These are runs of 3 systems, one row a step. Runs of the same system follow the same rule from any start.
In the rows, 128 means zero.
run 1, J238:
[[128 143 142 185 116  63 115 159 161  68 151 186 173 134  75  81 141 181
  158 188 136 101 134 179  91 136  76 164 147 121 153  68 117 131  99 124
  104 154 185 125 130  93 111 152 155 153  82  86 135 146  92 168 154 126
  131 120 121 132 123 140 125  91 142 138]
 [148 150 145 155 106  63 137 140 146  91 150 152 143 167  74  91 115 143
  198 181 143 149 132 191  90 155  80 205 142 108 160  76 130 139 107 130
  115 149 169 165 121  89  90 161 186 163  71  76 114 132 130 131 143 166
  132 142 124 106 139 147 150 109 150 146]
 [139 152 136 114 116  85 137 108 133 137 137 113 102 152 111 110  90 105
  197 146 133 198 139 147 117 141 133 210 139  99 159 119 141 144 131 131
  122 120 146 170 110 100  88 156 183 170  89  80 121 125 148  85 124 189
  140 150 128  90 162 134 159 133 149 128]
 [112 139 123  76 124 121 117 117 131 177 135 104  70 125 152 123  84  79
  144 114 114 202 148  94 146  99 179 187 151 118 146 168 145 145 145 121
  129  99 123 161 106 130 115 136 147 146 124 100 140 124 167  64 118 189
  129 127 140 107 168 111 147 143 134  91]
 [ 96 140 153  63 139 154 100 115 124 172 133 116  63  98 169 107 115 106
  108  97  90 166 135  74 166  56 188 147 142 131 136 161 139 141 131  96
  148  87 107 141 120 137 165 117 115 131 164 123 145 134 140  76 150 152
  124 109 124 135 146 110 131 152 126  72]
 [ 85 106 141  77 129 164  91 166 122 125 129 153  93 104 152  91 149 142
   75  96  90 130 111  82 170  61 153 102 150 173 134 143 147 112 115 106
  141  90 125 129 120 148 188 106  76  90 171 126 146 139 121 131 157 109
  103  78 128 156 115 122 106 138 118  80]
 [104  97 120  85 120 142  88 163 123  92 127 160 140 133 131 102 169 151
   75 121  96 103  93 114 142 103 107  74 108 187 130 112 156  96 127 129
  153  92 145 146 108 139 167  87  84  94 186 132 122 143 115 169 134  71
  103  89 112 151  99 131 101 146 123 113]]
run 2, J724 (7 x 64):
[[136 141 148 192 159 108 126 135 168  94 141 174 164  75 120 103 180 204
   89 162 129  52 150 146 112 106 113  88 125 130 120 105  91 158  86 115
  104 164 149  59 159 114 136 160 113 121 138 149 163 144  77 149 169 104
  137 134 108 165 106 116 133 102 119 121]
 [126 112 125 153 160 124 145 135 180 151 105 129 138  72 151 112 207 167
   39  81 105  67 139 102 133 101 169  58 118 169  74 186 113 140 141 115
  136 137 117  70 139 139 132 137  86 116 196 170 175 117 110 130 141  83
  140 122 137 158 110 117 128 133 109 106]
 [117  70  80 106 129 146 160 124 143 180  94  70 110  98 144 156 149  95
   77  71  99 141 126  98 145 138 196  89 114 160  76 203 163 101 180 149
  147  93  74 118 100 144 107 112 107 111 184 147 134 112 157 103  97 110
  130 133 146 109 127 131 139 159 107 141]
 [130  95  80  68 106 149 137 108  98 154 112  67  95 161 131 175 109  66
  138  98 124 186 115 115 132 171 149 129 104 148 112 150 171  97 173 164
  155  72 100 178  83 144  99 102 139 126 155 130  95 121 186 112  81 141
  116 131 135  85 129 143 141 164 130 159]
 [131 119 106  87  85 139 113 118  77  97 146 118 127 189  98 149  59  72
  200 161 145 188 108 150 124 178  76 166 127 115 174  75 163  99 129 161
  134  97 146 180  92 133 114 107 163 122  85  92  80 149 156 146  95 166
  108 130 115  83 139 135 121 130 150 163]
 [133 151 148 137 116  98  95 154 116  68 173 186 138 161  97  90  91 139
  185 193 141 134 124 157 114 122  54 177 150 119 196  45 116 123  83 126
  110 131 185 146 115 112 137 131 157 124  73  90 117 167 118 154 143 153
  108 114 113 120 145 119 115 119 147 135]
 [130 162 165 147 142  91  95 150 149  84 167 189 152  94 115  66 142 189
  131 170 119  83 136 137 123  82 100 141 156 112 163  87  90 158  73 107
  107 153 170  88 146 111 144 154 143 142 104 104 163 160  92 147 164 131
  128 126 116 148 146 106 131 118 137 107]]
run 3, J724:
[[112 164 169 106 123 139 104 104 121 116 148 165  89 140 128 146  72 126
  192 181 144 189 120 132 149  99 115 182 142 104 194  61 111 137  90 120
  109 126 145 147 133 112 169 122 128 143  99  96 113 148 116 100 165 186
  129 133 107 138 125 107 123 104 143  98]
 [119 183 182 157 162 129 112  99 153 116 149 178 113 102 130 126 102 154
  164 183 150 123 149 125 134  95 109 153 145 102 161  71  87 161  86 103
  103 162 159  86 169 112 174 150 117 126 100 137 142 140  93 109 181 163
  140 141 102 164 118  97 118  97 134  94]
 [121 162 158 184 177 136 134  99 156 144 130 157 124  71 136 130 129 158
  117 158 137  84 151 122 131  95 142 104 142 122 117 119  84 161 102 102
  107 175 129  48 176 117 170 153 102 117 129 166 158 132  91 109 178 129
  155 148 109 170 118 102 120  99 113 101]
 [122 130 116 161 161 157 141  88 144 182 107 110 126  70 165 150 150 134
   73 102 126  83 142  93 139 114 168  52 109 149  77 173 108 144 141 126
  122 135 103  50 151 153 145 119  84 101 179 183 160 118 114 121 143 100
  144 140 120 159 106 109 123 114 108 116]
 [123  90  71 119 134 164 142  98 116 183 108  72 129 108 155 175 137  76
   81  81 122 119 138  86 139 154 160  59 103 154  74 179 146 119 177 155
  141  96  89  95 116 159 117 102  99  82 181 185 131 120 155 127  88  98
  122 137 135 123 114 117 119 148 101 148]
 [126  89  59  87  99 163 120 113  83 148 131  80 126 153 122 158 103  43
  115 105 124 142 123 109 125 178 114  94 105 153 107 140 174  94 173 169
  156  60 108 140  75 165  96  91 140  85 148 158 109 138 176 148  65 119
  103 123 127  81 131 129 112 162 115 170]
 [127 109  85  86  84 133  89 136  60 114 156 111 149 176 104 106  79  52
  158 138 129 146 125 116 116 170  56 139 134 124 145 109 171 105 140 163
  143  70 151 158  85 157 105  97 171  88  99 118 102 158 167 177  70 136
   87 115 120  76 156 123 104 153 135 169]]
run 4, J578, 7 rows:
[[143 121 108 154 112  51 118 172 147  99 152 137 182 139  85  48 160 137
  129 135 115  98 154 148  86 147  98 166 153 127 126 140 143 147 132 133
  127 118 167 142  96 110  57 157 185 155 105  91 159 142 135 159 102 128
  119 116 142  99 159 141 143 138 132 149]
 [147 159 113 183 125  85 121 124 114 100 180 135 175 144  73  82 106 103
  168 184 138 100 168 159  78 166  55 154 148  99 135  92 123 155 111 135
  115 143 174 100 113 120  81 150 196 122  74 124 140 154 132 160 116 153
  123 144 119  94 157 126 124 120 132 169]
 [134 164 135 161 129 141 105  94 106 100 152 163 148 134 117 151  90 122
  174 185 171 115 132 136 111 159  60 121 126 108 156  52 101 143 105 142
  104 128 157 100 146 132 137 134 137 114  84 153 121 155 108 159 143 143
  123 140 100 142 110 115 101  91 137 142]
 [111 138 152 117 124 175 113  95 115 106 133 166  99 124 144 188  91 142
  158 167 155 154 102 136 152 128  98 115 106 133 172  44 113 105  92 135
  105 117 127 120 153 137 190 115  86 105 116 138  89 145 110 128 168 139
  128 137  92 158  86 118  99  94 141 127]
 [108 116 149  67 117 160 114 131 149 133  98 153  71 134 168 172 127 150
  122 114 132 187  89 112 172 104 173 129 109 161 155 100 136  98 127 128
  131  90 118 167 132 130 177 110  62 126 156 112 103 115 129  96 166 134
  128 104 123 161  85 130 125 111 140  93]
 [113  96 122  66 109 122 143 140 158 151 100 107  78 137 145 133 135 118
  120  95 102 206 101 123 150 112 195 159 121 157 127 163 163  97 150 136
  142  94 104 180 102 121 121 120 114 143 157  86 113 108 159  79 121 141
  128 117 145 107 130 139 156 150 131 113]
 [135 101  96  80 111 103 151 116 129 151 117  64 118 147 119 112 146  80
  119  95  97 163 139 114 116 143 165 149 124 136  99 192 167 133 179 138
  160  95 113 155  76 125  66 128 179 154 164 107 137 116 172 100  82 151
  128 145 151  69 158 134 163 175 132 140]]
run 5, J578, 7 rows:
[[135 129 113 140 146  87 179 103 177 187 116  72 131 102 135 110 171 109
   84  87 102 129 182 121 107 130 189 144 126 126  65 222 136 170 167 128
  134 140 116 109 116 130  64 159 160 162 161 127 173 103 145  78 117 151
  152 155 157 101 146 125 168 146 119 118]
 [161 122  85 173 134  83 166  97 164 170 128  86 160 109 119 119 167 117
  104 112 117  93 172 146  88 166 138  99  98 137  68 180 127 152 160 153
  118 144 132  92 114 136  60 146 154 122 161 155 148 121 138 123  97 115
  150 156 141 109 138 125 152 126 122 165]
 [143 109 103 192 130 121 146 134 145 106 129 139 180 115 101 122 172 160
   95 138 131  63 126 159 106 168  96  63 107 157  96 109 120 122 123 152
  107 150 143  71 128 135 111 130 118  92 140 162 142 131 103 179 121  86
  131 129 121 135 106 135 127 107 114 172]
 [120 130 142 170 137 121 111 142 154  79 143 191 164 104 104 111 164 190
  107 168 118  60 117 153 122 111  88  81 122 156 128  70 106 116  92 113
  113 144 153  86 141 117 162 119  99 106 148 134 132 155  80 177 170  82
  126 112 102 171  85 124 104 103 124 126]
 [113 148 174 128 134 103  92 155 165  69 144 210 135 113 118  97 151 201
  129 185 119 112 112 156 138  75 104 135 131 140 177  51 108 128  75 102
  112 152 168 127 147  98 177 129 102 138 135  91 128 152  81 146 186 116
  131 113 103 175  99 116 120  94 140  98]
 [121 157 178 134 126  74 127 148 179  92 132 183  98 131 111  96 130 186
  167 172 131 171 118 175 121  98 136 195 139 125 180  71 117 138  91 110
  111 154 164 153 145  88 133 167 125 165 101  72 123 126  98  98 185 166
  145 123 120 148 122 137 157  97 151 101]
 [136 152 143 128 113  81 156  93 162 131 120 113 104 147 101 138 104 135
  189 157 141 193 132 172 104 157 144 202 120 103 151  99 131 136 134 140
  122 138 133 158 132  89  87 166 174 184  99  82 110 112 134  80 145 186
  158 167 123 105 123 139 164 106 154 135]]
run 6, J238:
[[115 119 100  89 112 197  96 104  51 123 139 115 113 147 136 161  70  67
  149 137 143 149 111  96 143 160  84  89 114 131 152  90 142 106 121 160
  138  76 124 118 114 164 158  96 121  73 115 165  98 152 143 159 100 135
   93 125 109 110 131 113  90 134 122 147]
 [129 106  71 101 118 146  99 120  72 145 157  88 157 124 122 100 108  50
   97 106 111  96 158  76 121 144  90  90 136 135 109 163 153 133 151 148
  150  78 132 102  89 171 103 105 157  72 136 165 144 162 161 169  60 118
   91 123 129  89 168 103 101 175 110 152]
 [133  98  78 146 134  91 128 152 149 150 143 110 165  90 117  66 183 120
   56  94  92  73 166 110 109 116 140  96 147 154  87 193 140 146 151 137
  132 112 135  93  94 137  75 137 150 106 166 149 175 150 141 144  89  95
  118 119 151 104 162 118 138 162 111 142]
 [134 124 121 159 146  52 141 151 219 131 115 136 166  89 110  89 218 186
   65 121 101  80 166 153 103 111 167 123 111 156  85 167 127 151 146 119
  132 153 138 125 129 104  82 159 120 156 174 118 163 122 111 120 143  91
  156 127 144 146 110 132 149 122 123 119]
 [137 128 152 167 143  72 167 131 229 108 109 160 122 118 104 145 180 205
  120 159 131 136 121 197 110 130 158 141 103 156 124  91 115 117 123 129
  110 169 144 135 148  88 120 155  96 164 148 101 121 115 102 101 181 122
  165 139 127 161  78 145 158  96 135 130]
 [135 143 138 143 113 116 143  95 163 118 107 140 105 139 106 185  97 142
  188 172 165 182 105 180 113 175 127 151  95 119 143  53 123 100 124 148
  116 140 130 142 157 109 135 143 113 146 100 108  82 114 120 107 165 151
  152 156 103 141  76 141 125  83 147 149]
 [140 140 109 122 121 161 135  94  93 140 134 117  89 158 124 179  45  79
  203 162 176 187 107 139 132 183 111 147 122 111 172  74 126 105 130 166
  112 114 129 128 126 134 130 131 135 100  74 144  95 126 156 108 114 177
  118 157 116 100 140 122 129 123 138 158]]

Which system made each of these runs?
run 7, 5 rows:
[[116 120 154 124 144 105 143 133 211 119  92 163 122 102 133 139 220 206
   76 116 113 117 111 155 123 106 159  98  95 175 101 112 135 118 125 119
  138 137 133 135 158 114 148 146  61 145 190 128 129 102  97 117 192  86
  156 118 125 186  54 136 128 112 125 106]
 [113 114 133 123 114  55 132 167 215 109 103 149 143 120 103  87 205 185
   87 132  93 135 134 171 105 111 158 151 106 160 103 129 154 126 145 120
  144 135 147 171 127  88 105 148 108 164 169  76 134 109 106 124 151 103
  145 108 132 148  88 151 148 112 134 107]
 [147 126 121 141 109  42 135 169 180 101 132 142 162 152  90  68 177 159
  128 135 115 120 137 164  83 136 116 177 138 139 119 130 144 131 146 124
  133 126 164 176 104  98  60 154 173 177 122  78 140 121 135 139 127 126
  139 118 141 114 131 149 155 134 147 139]
 [156 137 118 168 110  75 145 128 122  90 149 127 171 169  68  88 120 116
  178 170 144 112 139 177  79 178  64 168 147 106 132 102 139 132 120 140
  125 144 171 137 112 104  67 150 194 151  76 103 121 136 138 162 115 156
  126 147 128  84 150 144 136 131 148 177]
 [142 140 103 165  99 124 116 114  94  97 146 132 165 161  79 138  82  92
  183 183 174 118 128 160  95 196  50 136 128 105 141  63 133 122 124 153
  117 127 155 116 126 130 105 129 163 109  67 132 103 145 130 180 103 142
  113 142 107 103 122 134 105 102 141 176]]
	J578
run 8, 5 rows:
[[102 115 120  82 150 131 137 119 146 179 124  86  83  90 153 108 141 100
   78  78  72 152 147  83 159  75 200 138 144 138 104 204 148 133 155 111
  153 104  95 123 104 132 122 125 129 127 180 121 160 126 147  74 123 141
  132 130 147 114 158 108 155 170 110  98]
 [123 121 111  92 119 137 154  94 133 183 114  71  77 132 149 153 101  72
  137  80 133 199 145  99 140 143 183 163 141 123 116 182 146 136 166 148
  133  93 100 140 107 143  94 143 151 147 117 123 129 108 175  68 110 183
  134 138 151  92 154 129 161 150 128 128]
 [150 144 122 142 113 120 152  81 120 136 118 107 109 159 109 167  72 105
  208 166 177 191 116 164 103 200 120 163 117 104 151  81 126 122 136 167
  116 125 132 137 142 114  98 160 159 141  75 125  94 115 150 106 124 174
  141 167 116  98 125 133 144 110 146 171]
 [145 145 135 180 120 110 127 129 141  80 139 171 158 151  93 141 113 152
  174 193 175 119 120 173  95 172  63 138 129 115 152  42 108 115 102 144
  103 144 164 124 147 112 131 144 126 123  73 130 109 134 107 164 149 130
  128 132 112 144  99 136 108  82 146 156]
 [116 130 146 175 137 113 103 141 156  77 146 198 165  96 104 100 163 197
  111 173 125  63 115 146 116 108  84  87 130 146 134  71 102 128  84 121
  112 145 156  84 145 110 157 131 101 111 136 133 136 157  76 179 175  89
  133 116 101 173  95 121 100  97 130 122]]
	J724
run 9 (5 x 64):
[[159 114 116 123 114  63 169 131 182 137 100  99 129 150 113 111 181 152
  126 105 128 155 127 160  96 158 157 156 111 152 102 161 148 122 168 149
  132 122 136 171 106 107  55 162 158 181 152 100 130  93 150 107 121 134
  149 142 155 103 118 152 177 143 144 155]
 [146 117 132 128 112  76 157 148 190 103 100 134 133 173 100 129 168 172
  143 141 143 169 100 186 100 168 134 160 101 156 127 105 140 104 150 143
  137 138 146 186 114  88  86 147 128 168 125  86 108  89 133 122 139 130
  141 121 143 129  92 168 157 114 156 142]
 [114 129 146 134 106  80 135 164 189  83 112 174 127 157  96 115 162 182
  135 161 129 155 103 194 106 135 121 171 109 155 137  67 146 101 120 124
  129 149 162 180 141  93 129 144 106 149 131  75 101 112 106 127 172 121
  140 105 122 146  75 163 134  95 145 125]
 [107 141 176 107 136  93 109 153 190  90 125 198 113 122 132 115 178 207
  109 148 114 133 113 157 137  74 142 142 112 164 156  77 124 129 105  99
  129 133 158 162 141  99 170 142  75 152 158  91 125 125  95 118 196 114
  137  99 117 179  75 138 126 101 140  85]
 [108 135 176 100 160 131 122 152 190 129 114 175  81 104 166 129 161 181
   90 119 118 142 117 116 161  46 188 137 130 162 148 124 103 126 116  93
  122 143 129 139 152 113 188 137  58 139 172 122 138 117 115  83 191 120
  139 100 135 192  99 123 128 115 127  56]]
	J724
run 10, 5 rows:
[[123 141 151 108 107  86  93 163 128  72 168 181 118 149  95  71 107 145
  172 174 122 156 123 154 124  98  89 191 163 123 203  67 128 124  85 121
  112 115 174 162 111 108 133 138 153 136  84  66 124 164 123 132 144 163
  109 110 124 114 154 121 131 131 142 120]
 [126 167 185 141 152  86 106 144 160 103 152 172 122 106 124  71 132 183
  144 154 124 114 137 129 131  70 132 180 158 104 168 107  90 161  87  89
  107 161 154 114 155 104 150 159 150 165 105  83 152 143 100 109 173 157
  137 133 126 145 156 115 144 121 142  91]
 [133 162 179 169 185 105 156 109 191 146 126 138 110  76 141 111 164 179
  108 135 120 105 158 135 120  75 189 146 142 112 114 157  84 175 114  87
  124 187 121  86 171 100 133 178 132 166 139 135 166 111 108  71 183 149
  163 158 139 162 133 110 155 120 119  87]
 [130 128 124 155 156 120 177  83 195 180  98  96 120  86 153 179 167 146
   89 104 131 129 154 132 129 131 192 106  99 135  75 172 109 147 156 128
  119 163 105  89 154 132 121 149  98 143 169 148 145  87 117  85 145 126
  168 158 131 153  92 128 153  99 120 119]
 [133 109  94 137 127 138 167  93 169 174  88  99 110 116 143 194 149 131
  109 108 146 148 116 150 122 183 171  87  76 158  84 134 143  99 167 167
  129 116  97 125 139 132 116 131  83 113 164 168 103 101 137 102 132  98
  149 141 124 138  70 142 135 106 120 154]]
	J724
run 11:
[[105 121 143 116 157 161 105 148 154 131 134 175  96  87 165 138 149 158
   72 119 118 109 126  98 171  67 149  92 128 164 138 114 106 115 112 112
  119 128 130  98 149 143 205 121  45  88 163 152 144 137 107 120 175 102
  120  93 129 186 100 109 101 119 110  82]
 [109 135 174  93 161 119 121 156 191 133 107 162  83  95 169 116 177 183
   70 115 101 139 125 109 157  42 199 140 130 157 136 149 107 140 124  92
  132 143 121 139 145 108 174 139  74 151 177 113 150 113 116  79 177 123
  141 109 139 177 117 121 141 131 124  59]
 [126 135 144 125 147  63 155 138 208 163 112 114  95 105 126  85 175 156
   98  99 110 146 155 138 123  88 206 188 150 132 101 189 129 151 154 106
  138 145 127 155 128  97  84 175 143 182 147  90 159 101 139  65 159 148
  151 124 159 131 136 136 176 137 132  97]
 [159 137 112 157 131  58 171  94 182 157 126  86 149 126 111 113 172 129
  128 121 122 125 171 153  89 154 146 154 109 122  92 172 129 170 153 140
  122 146 140 123 105 114  44 161 177 173 149 118 151 111 147  97 111 150
  157 167 141  95 143 128 172 131 136 153]
 [161 122  90 192 124 106 169 107 137 125 127  97 181 143  95 147 131 118
  150 149 150  97 143 168  89 196 103 105 101 123  97 129 126 127 139 164
  113 158 129  97 118 123  69 127 164 124 122 144 120 124 132 151  92 120
  144 164 129 100 125 135 140 112 129 189]]
	J578
run 12, 5 rows:
[[141 109 103 133 126  71 169 127 177 161 108  79 126 110 117  87 192 134
   87  80  99 129 155 133 108 141 186 133 128 146  73 206 149 143 165 139
  145 121 119 127 106 115  54 159 158 155 166 112 161 107 150  93 113 133
  149 147 157 103 147 138 174 153 120 141]
 [162 116  83 175 134  66 154 129 154 155 140  99 172 124 107  88 175 125
  104 109 117  78 160 141  85 166 117 109 121 139  82 178 133 143 156 154
  121 128 149 100 104 130  46 145 174 122 145 142 155 126 145 143  94 107
  137 143 145  92 153 131 147 143 125 169]
 [145 121 109 202 130 110 135 143 128  91 152 150 184 120  91  99 155 149
  118 154 135  55 138 153  95 161  62  85 131 138 114 105 116 130 102 145
  104 143 152  70 126 127 105 133 140  92 109 155 147 149 107 183 123 103
  119 135 122 124 125 129 115 112 115 170]
 [125 135 146 176 141 124  97 140 143  82 150 202 151 107 111 107 138 177
  136 182 139  71 116 145 125 113  72  95 132 144 161  49 101 121  79 120
  100 140 168  81 152 121 172 130 101  96 122 142 134 161  83 169 171  99
  115 119 103 168 101 111  94  93 127 129]
 [113 153 181 134 138 122  99 146 157  82 145 213 115 116 126 123 131 196
  139 182 133 128 105 154 146  80 103 138 132 143 186  33  97 122  71 110
  102 150 170 119 155 108 196 144  81 117 120 109 119 150  83 123 194 131
  130 114 103 180  96 116 117  96 141  99]]
	J578
